Rotation paths and how fast each direction turns (degrees per step):
Each turn is a multiple of 5 degrees from 10 to 175, or 0.
Each row of a path follows its step; steps can be skipped.
Rotation 1:
step 1: [-30  13   7  -8 -18  34 -21  -9  10 -35  10 -21  -8  -9  27 -21  -7  21
 -34  -1   2  -8  15  22   6 -33   7 -10  -1  -5  31  -5  -3   0 -45 -17
  -8 -14 -16 -20  -8   6 -10 -26  11   0  -7  19  -6  27 -13  -6 -14]
step 2: [ 16  34  11   2   7  18 -29  -6 -10   5  -4  11   5   2  16 -29  12  13
   0  15 -36  -8  29  -3  -1 -30 -16   4  -9 -17   5   1 -22  30 -49  -7
  27  12  -1 -14 -19 -12 -15   1  -9 -20  20 -30 -25  11 -11 -12 -10]
step 3: [ 19  12  -9  10 -20   4  10 -29 -23  -4  26 -24 -35  28 -15 -14 -11  22
  32  33   7 -13  32   2   2  -2   2  -5  -2  -3  -7  13 -35  29 -13   2
  20 -17   4 -23 -17   5   3   7  24   5  20  -3 -18 -28 -16  -8   5]
step 13: [-13  17  -7 -34 -14   8 -21  -6   6   8  26   2   5   7   4  -9 -11  11
  -6  17  14 -44  27  -1  -6 -33 -10 -15   4 -16   2  23 -12  35 -15   3
  28 -36  -6 -21   3  -2   4 -15  40   9  28  11  -5  -5  11 -21  12]
step 17: [-21   6  -4 -21  24  33   8  -8   5 -24  11  -3   1   7  30 -26 -22  36
 -37  17   2 -14 -17  12   4 -24  13 -21 -16  -2  12 -16  10  31 -15  -6
  26  19  -1 -12  31  13 -24   0  10  20 -10 -18   2   1   3  12  19]
step 24: [-28  10 -32   9  -2  28   4  -9 -10   4 -11 -37   0   8  28   2   0  35
 -20  -9  -4 -40  -6   7  -7 -53  16 -18   0   4   4  16   6  24   8  -7
 -19 -19  12   3  12  -4  -9 -21  24  -4 -23   8 -10 -18 -14   5 -12]
step 27: [-23   3 -14  13 -10  50  -4 -32   4 -16   0  -3 -32  11  -3 -21 -10  31
 -18  26 -19  22   0   2  15 -23  17   5  10   8  11 -23 -22  -2 -23 -18
   0  10  -3 -19  26   9 -25  -2  13 -15  -2 -11 -20  11 -37   9  -2]
step 29: [  4  -1   2 -25   0  -6  -5 -16 -10  -8  -2 -20 -24   5   2 -20 -24  25
  12   3   0  -6   8   9  -4  -5  -3 -33 -14 -27  22  17 -23  59 -30  27
  49   9  -5   4 -11  19  16   6   1   9  17   0 -12 -19   7  10   4]
Directions:
[ 4 -2  6 -1  1 -1  3 -7 -1  5  0 -1 -1  4  6 -2 -1 -3  3 -3 14  1  2  6
 10 -6 -1  3 -1 -1 -6  7 -6 -1  3 -2 -3  1 -9 -3  0  7 10 -1 -4 -4  2  6
  3  2  0 -9 12]	115
[ 12   5   3   0  -9  -6   0  -3   1  -4  -7   9  10   3  -4   1  -3  -4
   5  -5   8   4   7  -4   4  -2  -1  -2  -3   0  -4  -1   3  10 -10   1
   1   2  10   7   2  -2   4  -1   2  -2   1   1   0  -3  -4   5  -3]	110
[ -9  -2  -6   5  -9  -9   0  -2  -2   3  -8  -9  -2   5  -5   9  -4   0
  -2  -2  -4   3   1  -4   0  -2   1   5 -13  -6   4   4   5   2   4   2
   0  -2  -3   3  -1  -3   1  -3  -9   5   4   2   7  -9   0  -4   1]	70
[ -4  -3  -5   2  -3   0   1   7  -4  -4  -5  -4   5  -1   2   6  -5  -2
  -3   6   5   4   7   3   3  -6   0 -10  -2   7  -4  -9  -6  -2   2   1
   1   2  -2  -2  11   5 -11   3   6   7  -1   9   5   6  -5  -1   1]	110
[  3   8   5  -3   5  -2   4   5  -2  -6   2   1   6   7   1  -1   0   4
   2   4  -5   0  -4   6  -6   4  -5   6 -13  -1  -8  -2  -2   9   7  -4
  -2  -1   3  -2  -5   1  -4   8  -2   2   6  -3  10  10   0   4   5]	125
[ -2   3  -1  -5  -5   2   5   9   3  -4  -4   9  -3   5   5   1  -1  -2
   1  -5  -8   2  -4   7   2   4   2   1  -6  -1   2  -2   1   1   6  -9
  -2  -1   1   2  12   4   0  -6   4  -2 -13  -5  -7  -9   1  -5   7]	40
Rotation 2:
step 2: [ 10   2   6  28  -2  16   9  -3  19 -14  12  -8 -17 -21   7   1  23 -32
  30   9  13  22  41  23   6  -4   0  10 -34  44   2  22  17  -3  10  -6
   0 -14 -18 -10  -6   1 -23 -21  -9   3  16  -3  15  14 -12  16 -26]
step 8: [-19  -4 -20 -22  -5  -8 -23 -18 -24  18  12   3  -6  -4  13  33 -23   6
  -1  -9   0  10  18 -39 -20   2   2  24 -11   6   8 -12   4  -9  21   9
 -16  -8  17 -38  17   6 -16 -13 -31  14 -14  15  -9 -12  -6  38 -21]
step 9: [-31  -4  -2 -20  -3  -1 -18  -3  13   0   0  21 -25 -35  13  -8 -12 -11
  10  -4   8  21 -11 -25   9  21  -4  40   7   7 -16 -18  18  29  11   8
 -13  -7  12 -15 -25  -6 -12 -17 -22  21 -14   5   8 -17 -39  15 -17]
step 11: [ -1  19  -8 -19   4   3  29   4  -1 -14  25  -8 -31  18 -16   8   9  -4
  -6  29  33  25  41  -5  25  -7  -6  -2 -14  33  14  11 -36   4   8   3
   5  20 -30  -9  14  -2  -5 -20   1   8 -13  -3 -13   5 -15  -4 -28]
step 15: [ 16 -27   2 -12   6  -4   8  34 -20  -7  14 -52  15  -1   9  -8  12   3
   1 -28  17  -5  13 -13  30 -22   3  25 -16  43  10   4 -17  23  12  -3
 -39 -13   2  -3  15 -17  -6  -4  11  10  -1   3  -7   3  -3   3 -17]
step 17: [  8   4 -13  -7 -11 -34 -15 -11 -15  33   5  27  -1 -11  31  -2 -23  -9
 -20  -2 -18  33   3  -6 -22  20 -33  -1 -23  27  14   5  13  19  12 -20
 -15  -5  -4  -1 -27  -4 -11   2 -16   3  -7  14   4  -2 -31   5 -28]
step 24: [  9 -11  -6 -20   0  23 -21  11   9 -12 -16 -15  21  -7 -22  19  -5 -32
 -31 -32  -9  26  27   3 -19   0   7  28  -6  23   0  20 -19  14  28  -1
 -21  11  -2  -6  27 -16   1 -17   5   9   4  -6 -14 -21 -17  20 -23]
step 29: [  3  28 -10 -30  21 -30  17 -14  13 -11   5  14  -6   9 -26  16   6 -23
  13   1  -1  33  10   3 -14 -18 -23  29 -15  15  20  -9  -4  16   8  -6
   6  -9  -9 -33  17  27   4 -10 -18  35  10   3  13 -14 -28 -13   1]
Directions:
[ -7  -6   8  -9   1   3   0  -1   1   5   1   7   2  -4  10  -7 -12   1
   8   8 -12   2  -4  -2   6   3   3  -3   0  -1  -2  -1  -3   0   0  -1
  -1   3   2   1  -1   6  -6   7  -1   0   8  -1   5   1  -8   1   6]	85
[  1   4  -5   2   3   4  -4 -12   4  -3  -7   0   5  -8  -2   8  -4  -9
   0   1  -5  -2  -3   4  -3  -8  -1   3   3  -1  -1  -4   8  -1   6   4
 -11   1   3  -2   4  12  -3  -4  -7   7   3  -6  -2   1   5   4  -1]	70
[  3  -2   7  -4  -5  -2   0  -6  -8  -6   3  -7   4  -1   0  -1  -7  -2
   7  -2   2   1   2   2   0  -1   3  -1 -11  -1  -6   1  -7 -10   8   8
   1   1  -3   6  -2   0  -5  -1  -7  -6 -13  -4  -2  -7   1   3  -5]	110
[ -2  -5  -5  -5  -6   2   2   7 -12   7  -9  -3  -1  -5  -2  -4   2   2
  -6   2   2   2  -1   5   0   5  -1   4  -2   2  -2  -1   6   1  -4  -3
  -3  -4   7   4   7   1  -1  -1   0  -3   2  -3   8 -11   3  15  -5]	45
[  5  -7   9  -1  -3   4  -7   1  -2   4   6  -5  -2  -3  -7   1   4   5
   1   2  -7  -8  -3   7  -8  -3 -10  -1  -7   1   2   4  -2   5   6   3
  -9   0   1   2  -6   3   3   1  10   0   6   8  -7  -2  -1   1   1]	35
[ -5  -1   4  -3   0  -6   7  -2   3   8  -2   0  -5  -8  -7  -5  -8  -1
  -5  -1   0  -7  -1  -4  -3  -4   2   2   3  -1   1  -2   0 -10  -3  -9
  -2  -5  -3  -3 -10  -2   4  -9  -6  -1  -1   8  -5   6  -5   6  -7]	40
[  0  -2   6   2   5  -4 -10   0  -1  -4   3   5 -11  -1   4   0  -1   3
  -3   6   1   5   1  -5   0 -12  -5  -1   7   1   4   6   7  -5  -7   9
   4  -5  -2   4  -2  -1  -1   4  -3   5   2   0   0 -12   0   2  -9]	40
Rotation 3:
step 0: [  0  -4  17  23  15 -12  -9 -11 -31 -26  13 -15  14  -8  17  27  -1  19
  19  23  -4  -2  38 -11 -30  -1 -13  14 -13 -11  24  12 -22  11  27 -29
 -24  -6  -1 -12   1 -12  28  -1  22  19  -7  11 -44 -21 -16  11  23]
step 4: [ -7 -34 -39  14  -2  13 -10   5  -6  16  16  16  10  10   2   0  -3 -27
 -19 -25 -18 -39 -12  13 -11  11 -30  -4 -16 -36   1 -30  31   3  -1 -45
  -1   4  11   1 -10  -4 -10 -12  -3 -19  22 -19 -16 -15  14  32   0]
step 9: [-11  13   8  19  22  -5  -7  -4   4  24   6  -3 -14 -28  -2  -4  19 -28
  42   1 -28   2  -1  -9 -16   8  11  -8 -21  22  15 -19 -13  19 -34  -5
 -22   5 -24 -52 -24  -6  -3 -18   5 -13   7 -24   8 -39  -6  14   5]
step 13: [ 11   6 -12  33 -28  31 -22 -13   0   3  15 -12  23  10 -17 -19 -31  13
  27  23  14 -17 -10   3 -32  -1   9  13  30 -22 -23 -24   7   7  -7  20
 -24  25  28  -3  15   9  21 -12 -26   0   1 -14 -27   2  -9   7  23]
step 15: [ -9 -12 -13   6  11   9   9  31  29   3  25  12 -15  30 -22   7 -23   1
  12 -19  36 -29   6  23   9 -20   1   7 -23  -6  -9  -4 -10  16  14 -28
 -18  -1 -12  -6 -10  -5   9   0 -11 -25  33 -36  -9  -3 -26  21  38]
step 18: [  7 -12  25  28  31   3   6   3  -3  -3   4  26 -24  -4  -6 -12   5  18
  11  30  -5  18  37  -8   4 -10  14  19  -5 -20  25  12   3  20   5 -29
 -27 -16  -5  10   8 -25   6  -6 -35 -37  12 -21 -21  23 -29  22  16]
step 19: [-43  12  37  25  15 -10 -40 -13  -4  13  11 -42  20   4  18  15  -6 -37
   6   1  -7  -4  29 -18   8   5 -25   5   5 -21 -20  17 -12  -6 -23  -9
   7   2  15   0   7 -38   3  -2 -20   8  -1 -27   0  19  -6   4  -2]
step 29: [ 10 -13  24  42  12 -14  12   8 -12  -3  15  -6 -11  -3  -1 -18  -9   2
   8  13 -36 -12  37  -5 -14  -9  -8   7 -14 -29  26 -35 -15 -25  -3  -6
 -21 -21  13 -25 -34   1   5 -29 -31   3 -13  26 -16  -1  13  -2  22]
Directions:
[ 4  2 -8 10 -5 -4 -5  1 -3 -1  4 -2  3 -1  0 -4  0 -1  6  0 -6 -4  6 -3
 -3 -8 -9  2  3 11 -6 -2 -7 -9 -5  4 -2 -6 -5 -5  3 -5  6  0  7  4  5 -2
  1  7  2 -6  3]	110
[  1  -5  -5  -1  -3   1   4  -1   4  15   4   3  -7   7  -3  -6  -1   2
  -1   5   3  -3   2  12  -3  -3  -2  -7  -1  -3  -2   1  -1   7   1  -3
  14 -11   2   4   9  -1  -2  -2   1  -3   4  -2   4   1   4  -3   5]	35
[ -2  -4   1   9   0  -1  13   0  -2   4   0  -2  -4   5   2   0  -5  -2
   1   2  12  -6  -5   0  -5  -2   8   1   2   5   0  -2  -4   0   9   3
  -3  11  -1 -10   2  -3  -3  -2  -1   9   2  12  -6  -1   1  -4   1]	25
[ -7   4   7 -10 -12  -1   3   5   3   9  -1  -1   0  -6   9   2  -4  -3
  -1   4  -3  -1   4  -7   8   0  -2   1   4   8  -1  -2  -1   2  11  -1
   3  -2   2   0   2  -7   5   4  -1  -1   1   1   7   0  -7  -2  -9]	160
[ -3  -2   2   4   1   5  -1   2   2   2  -9   1 -10   0   8  -4   3  -1
  -3  -7  -4   2   7 -10  -7  -5   4  -7   3  -1  -3  -4   8   0  -8   5
   5   4  12  -1  -4  -5  -5  -5   6  -2   7   2  -1   1   2   4  -2]	145
[  3  -1   0  -1   3  -7   6   5  -9  -3  -8  -2  -2  -2  -3   0   2  -7
  -1  -1  -7   2   1   1   0  -7  -7   5   2  -2   4   2  -1  -4   5   5
  15  -3   3   7  -5   5   5   3  -7   7   6   5  -6 -10   0  -2   2]	10
[  8  -8   2   1  -1  -4   1  10   0  -9   0  -7  -6   0  -5  -4   2  -2
  -9   3   2  -5   0  -9   1   6  -1 -10   3  -2   4   6   3  -2   1   2
  -1  -5  -3  -3   2  -7   3   2  -6  -8  -4   6   5   6  -6   2   9]	95
